In the data rows, 128 means zero.
Here are some points, one per row:
[126  80 137 113  82 118 173  83 161 126 158 151 127 118 100 141 148 146
  97 120 119 128 145  89 143 138 179 102 158  99 143 127]
[129 165 158 163 154 136  83  93 171 110 147 160 164 140 125 121 142 145
  97 131 130 126 143 157 106  98 140 118 107 101 142 145]
[150 111 155 136 104 168 110 136 115 136 115  94 143 124 119 133 130 127
 165 165 141 101 139 125 151 149 144 104 162 170 136 124]
[166 132  98  86 120 153 158  99 150 120 148 117 141 112 106 162 126 143
 139 121 155  91  83 143 102 111 147 149 138 129 122 115]
[153 127 116 139 126 105 117  95 111 156 111 142 136  83 131 123 122  91
 118 161  79 101 122 147 165 150 110 133 135 145 109 159]
[151 107 107 134 131 108 110 100 144 167 101 109 112  94 123 133 147 105
 154 122 127 106 123 150 149 120 162 132 152 159 111 160]
[105 160 120 142 129 177 118 137  91 142  88 138 156 130 102 155 138 142
  93 137 108 118 172  80  98 146 126 159 149 155 162 109]
[109 147 135 131 100 140 138 144 125 109 144  93 102 140 148 127 101  92
 140  99 110 175 149 142 148 110 112 119 115  95 113 132]
[ 92 120 137 136  95 136  91  90 157 135 171 147 137 153 144 108 117 129
 119  94 100  85  80 135 117 163 138 161 155 149 172 103]
[123 105 146 129 133  89 119  98 123 168 116 116 117 134 149 152 143 129
 178  84 171 117 166 126  83 134 154 168  97 148 135  93]
[167 120 110 112 109 143  77 171 157  92 129 143 121 136 143 149  85 160
 164 110  91 155 110 140 134 110 117 133 113 170 138 153]
[136 121 103 134 124  82 124 119 103 156 122 120 119 151 146 146 136 176
 115 138 134 123 128  96 131 107 135  93 155 119 120  81]
[116 145 142 112 113 136 138 143  94 134 113 161 134 141 125 109 167 123
 144 103 106 141 112 129 148 160 107 120 166 116 169  84]
[174 118 128 136 124 154 149 124 124 165 128 140 115  84 136 113  99 121
  99 171 166 160 110 115 158 118 115 103 104 130 107 157]
[137 131  90 168 152 113  96 137 147 122 152 103 106 126 143 105 106  86
 159 108 104 152 157  82 138 125 114 122 150  89 143 105]
[140  99 125 121 122 151 115 134  89 123 139 144 154 162 156 157 128 135
 155 160 149  98 140  94 162 125 164 146 131  91  92 157]
[ 94 128  86 156 173 125 161 172 160 122 141 149 142 172 125 161 115 150
  89 156 146 112 176 150 151 126 153 157 124 158 104 151]
[122 100  90  89 141 170 121 121 101 123 132 135 136 146 158 137 166 145
 139 114 147 162 133 120  84 171 107 122 160  93 168 134]
[148  95 122 142 149 107 101 101 121  90 149 110 129  91  93 112  78 190
 104 146 144 157 161 158 127 110 102 151 108 111 159 106]
[139  90 138 141 120  93 128 122  83 121  89 157 157 129 111 152 168 122
  98 122 137 152 156 152 122 113  95 137  93 108 154 118]
[125  96 110  91 129 148 148 131 122  84 112  98 117 101 142  92 143 122
 118 100  98 115 110 132 131 117 175 136 141 155  94 103]
[107 143 143 151 117 104 116 122 125 152  99 105 118 109 107  97 105 119
 126  99  97 156 129 159  82 107 153  81  94 143 134 109]
[124  90 112 121 116 167 122 141 111 142  99  98 118 116 101 100 115 146
 120  98 102 134 101 122 124 121 144 147 102 173 131  87]
[121 164 158 150 159 128 129  91 128 112 153  87 119 112 179 102 132 132
 159  83 163 113 159 133 153 138 148 159 162 137 150 171]
[167 139  81 103  84 123  99 126 132 109 152 136 136  93  81 132 120 119
 110  93 151 106 151 121 164  93 159 141 106 111 152 165]
[112 165 123 104 130  89 143 104  94 124 145 142 111 104 127 137  96 150
 129  93  89 141 126 155 112 135  92  92 175 149 155 115]
[130 154 141 136 120  90 127 118  84 131 123 157 138 154 128 155 137 133
 113 153 140 119  94 128 130 134 131 144 139 153  95  90]
[170 130 140 120 145  96 143 144 119 143  94 148 131 161 148 130 138 142
 108  99 124 104 130 135 153 134 163 106 115 138  89 161]
[127  94 102 161 167 134 138 137 120 152 115 131  82 142 128 115 109 107
 138 157 116 107 113 144  87 120 138 134 161 113 138 124]
[168 151  88 162 133 105 123 122  89 150 157 128 128  96 145 147 121 145
 151 101 161 119 126 126  99 172 136  87 109 116  88 140]
[134 162 162 157 151 104 148 127 130 161  91 118 161 106 118  82 158 186
 119 133  97 126  91  90 143 143 108 171 156  86 137 135]
[127 163 157 101  98 163  90  80 172 141 140 141 145 140 111 134 163 135
  98 153 149 167 155 116 142 166 110 151 128 156  95  87]
[173 112 124 136  98 116 156 158 154 137 155 132 153 165 110 140 161 152
 120 136 123 153  87 164  87 106 108 157  95  90 171 165]
[125  99 122 138 117 158 142 151 122 155  82 127 124 111 127 168  86 111
  98  92  94 146  93  99  96 135  94 169 101  88 117 124]
[ 93 139 120 119 121 161 156 117 127 155  92 106 106 163 117 101  97  95
 123 132 151 128 149 165 103 117 120  98 120 129 121 129]
[170 128 123 141  98 134 124 121  82 117 131 163 135 159 156 141 118 148
 162 151 116 123 154 120 107 154 169 167 133 121 129 100]
[122 167 170 166 153 130 152 146  94 154 123 105 105 136 109 108 115 126
 110 116 118 136  92 110 140 123 157 165 147 142 108 150]
[142 114  96 152 157 136 136 117 139  87 140 112 157 117 165  87 129 139
 121 155 107  86 128 118  97 129 154  89 119 117 109 136]
[ 93 126 132 133  93 144 159  82 135  88 106 104 122 144 125 104  84 146
 144 127 130 166 140 127 160 132 106  96 126 128 100 155]
[180 136 160 133 158 116 166  97 148 121 140 123 145 158  96 122 144 126
  93 125 134 122 160 143 120 119 125 127  95 102 135  84]
[101 147  90  92  97 104 166 165 193 149 118 160 144 138 154 150 138 171
 151 144 129 134 150  94 135 162 125 122 140  96 161 111]
[133 168 153  82 117 133  98 154 128 100 114 119 106 121 118 100 100  99
  84 122 156 142 165  84  80 150 120 166 104 163 110 143]
[123  93 110 153 116 167 116 128 105 149 106 129 139 129 118 168 146 161
 111 117 107 102 123 125 157 108 115 101 127 141 119 160]
[177 148  92 148 144 132 143 124 135  74  75 109  97 139 123 103 165  95
 129 101 159 109 106 170 116 106  88 154 126 150  98 110]
[ 84 134  74 153 157 119 146  77 146 104 140 137 147 129 106 154 130 123
 122 158 109 137  98 115 113 132 124 160 120  92  89 103]
[112 151 152  99 143 171 107 140 124 161  97 135 120 124 117 101  93 134
 129 131 123 133 121 127 149 152  90 109 140 119 119 141]
[125 163 138 140 145  93 144 109 109 136 105 160 151 158  84 141 138  87
 145 131 119 151 136 110 102 155 145  86 170 129 160 172]
[122  85 124 107 118 148 143 128 126 164 150 126  97 122 157 102 114 102
 169 117 113 157 166  99 137 142  92 169 137 127 129 130]
[144  92  96 118 101 140 153 167 141  99 134 112 121 122 162 143 162 104
 124 169  91 135 130 151 103 140 126  93 106 146 152 136]
[127 138 158 142 144 121 102  88 134  81 107 107  95 106 123 132 130 108
 127 142 126 105 117  92 108 170 131 107 144 132 152 148]
[ 84 109  88 146 118  88 107 146 122 160  93 135 114 113 110 106 120 105
 134 156 171 124  96 152 150  95 119 141 110 151 122 129]
[109 140 154 138  87 140 145 161 141 103 135 116 121  86 165 118 140 132
 163 145 120  97 147 110  89  99 137 133 145 105  92 130]
[178 149  83  96 139 162 107 144 123 172 144 106 122 117 141  91 131 102
 136  94  92 110 131 156 143 102 150  97 118  99 133  75]
[153 104 147 155 166 124  99  98 146 112 146 150  80 112  95 158 129 124
  98 104 136  92 167 147 169 152 141 135 146 100 123 135]
[101 133 139 148 162 100  86 158 157 143 142 142 169 123 107 122 166 150
 113 101 112 167 172 155 152  92  95 159 111 166 147 148]
[132 142 163 146 146 124 164 165 141  95 111 122 129  92 145 121 106 109
 174 153 142 127 148 150 149 113 153 126  92  91 170  81]
[144  96 169  79 161  98 119 115 103 142 148 136 143 150 132 150  84 130
 151 102  96 121 113 117 127 103 108  98 101 108 115 142]
[ 92 139 146 126 146 117 157 144 126  94 103 107  94 101 119 131 137 108
 130 121 107  87 114 125 156 121 150 124  81 157 174 144]
[102 139 150 129  86 134 145  98 124 175 116 111  79 147 150 108 129 109
 135 140 105  81 125 150 146  94 129 120  84 127 163 160]
[ 94 143 112 108 137  85 130 107  96 131 131 156 151 147 148 155 123 153
 148 153 147 111 135 142 142 106 133 112  94 169 143 134]
[109 153 168  87 130 166 136 121  89 118 107 128 160 147 134 157 161 159
 138 127 155 154 124 166 137  94 105  97 126 110 129 147]
[123  80 130 119 107 126  98 149 142 119 150 139 136 161 103 120 126 145
  94 108 163 106 161 140  98 107 127 140 170 110 107 133]
[123  88 118 151 170 150 167  92 167 123 154 155 147 130 135 159 154 138
 114 143  93 164  92 162 155 103 125 144 124 145 123 138]
[143 118 130 124  95 135 163 151 130  86 138 120 102  91 142 110 100 131
 164 123 131 159 142 128 150 162  87 145 128 104 113 155]
[133  91 105  99 127 156 123 127  92 122 121 168 143 162 131  98 167 146
 158 128 136 154 132  91 120 140 133 102 117 139 103 113]
[102 156 125 141 115 168 118 102  92 131 129 162 153 156 166 147 146 148
 161 157 169 141 123 140 158  93 113 114  96 139 159 154]
[141  98 135 115 135  93 124 116 117 152 130 119 160 133 147 117  96 110
 148 170 111 128 146 126 128 166 137 112 127 168 113 113]
[161 108 137 129 155  92 157 127 136 100 124 139 102 130 163 110 105  86
 122 152 149 156  99  94 109  95  97 147 159 175 141 112]
[173 134 135 105 118 153 106 117 140 170  93 107 137  90 126 142  90 113
 107 154 161 162  96 157 135 128 130 136 168 124 155 148]
[124 160 163 110  91 129 162 152 148 129 168 130 133 156  99 166 148 115
 106 161  88 124 170 135  99 111  86 155 149 158 111 102]
[116 149 158  97  92 117  83 106 157  92 122 134 130 138 144 166 100 106
 133  92 108 137  99 101 128 129 134 104 123 119  82 100]
[120 150 147 154 153 116  98 161 155 131 169 132 108 151 107 159 158 138
 158 150 143 147 104 104 141 145 107 117 133 159  89 116]
[ 92 139 109  85 156 115 119 147 104 139 125 111 126  87 168 130 155 122
 136 172  89 132 147 146  92 117 143 128 136  81  84 125]
[ 99 148 158  78 130 157  95 160 137 123 168 139 105 100 102 112 133 102
  96 163 149 100 143 154 137  99 164 136 110 108 142 136]
[ 89 129 116 163 170 154 165 158 144 132 166 145 142  87  94 129 123 137
 116  90 174 103 102 127  85 132 156 119 115 146 109 114]
[137 118 123 114 101 138 170 162 167 136 167 144 159 118 125 110 150 137
 133 104 158 111 130 102 107 140  74  87 118 154  91 113]
[119 135 148 142 156 123  92 111 134 110 158  92 101 139  90 114 170 127
 129 170  97 156 100 104 106 103 116 109  90 119 146 138]
[ 96 128 114 103 131  91 115 154 128 110 134  81 107 168 137 101 121 100
  94 100 167 129 101 101 168 158 127 123 149 101 147 158]
[127 100 113 154 132  93 106 153 126 163 111  88 131 122 125 101 124 113
 108  97 160 136  98 103 160 164 112 146 149 143 147 160]
[104 147 161 170 144 118  91 173 151 107 120 130 139 123 168 149 117 124
 139 120 166  95 120 124 135 154 152  83 161 119 164  87]
[113 152 131 128  87 128 160 162 135  99 158 138 131 148  86 124 109 126
 117 127 117 122  82 160 149 153 158 167 130  99  98 134]
These points spread out most along one direction. Take the direction at right angles to it along which they spread out most. Go by this last direction. Where along it does each point below lie, from 0 to 99? 50 is the average, and the first point above lies past it. One standard deviation of the points above along it is 16.
[109 147 135 131 100 140 138 144 125 109 144  93 102 140 148 127 101  92
 140  99 110 175 149 142 148 110 112 119 115  95 113 132] 55
[173 134 135 105 118 153 106 117 140 170  93 107 137  90 126 142  90 113
 107 154 161 162  96 157 135 128 130 136 168 124 155 148] 44
[123  88 118 151 170 150 167  92 167 123 154 155 147 130 135 159 154 138
 114 143  93 164  92 162 155 103 125 144 124 145 123 138] 27
[170 130 140 120 145  96 143 144 119 143  94 148 131 161 148 130 138 142
 108  99 124 104 130 135 153 134 163 106 115 138  89 161] 48
[ 92 139 109  85 156 115 119 147 104 139 125 111 126  87 168 130 155 122
 136 172  89 132 147 146  92 117 143 128 136  81  84 125] 64
[ 94 143 112 108 137  85 130 107  96 131 131 156 151 147 148 155 123 153
 148 153 147 111 135 142 142 106 133 112  94 169 143 134] 49
[123 105 146 129 133  89 119  98 123 168 116 116 117 134 149 152 143 129
 178  84 171 117 166 126  83 134 154 168  97 148 135  93] 58
[166 132  98  86 120 153 158  99 150 120 148 117 141 112 106 162 126 143
 139 121 155  91  83 143 102 111 147 149 138 129 122 115] 47
[102 139 150 129  86 134 145  98 124 175 116 111  79 147 150 108 129 109
 135 140 105  81 125 150 146  94 129 120  84 127 163 160] 38
[102 156 125 141 115 168 118 102  92 131 129 162 153 156 166 147 146 148
 161 157 169 141 123 140 158  93 113 114  96 139 159 154] 53
[127 163 157 101  98 163  90  80 172 141 140 141 145 140 111 134 163 135
  98 153 149 167 155 116 142 166 110 151 128 156  95  87] 55
[ 84 134  74 153 157 119 146  77 146 104 140 137 147 129 106 154 130 123
 122 158 109 137  98 115 113 132 124 160 120  92  89 103] 42
[161 108 137 129 155  92 157 127 136 100 124 139 102 130 163 110 105  86
 122 152 149 156  99  94 109  95  97 147 159 175 141 112] 52
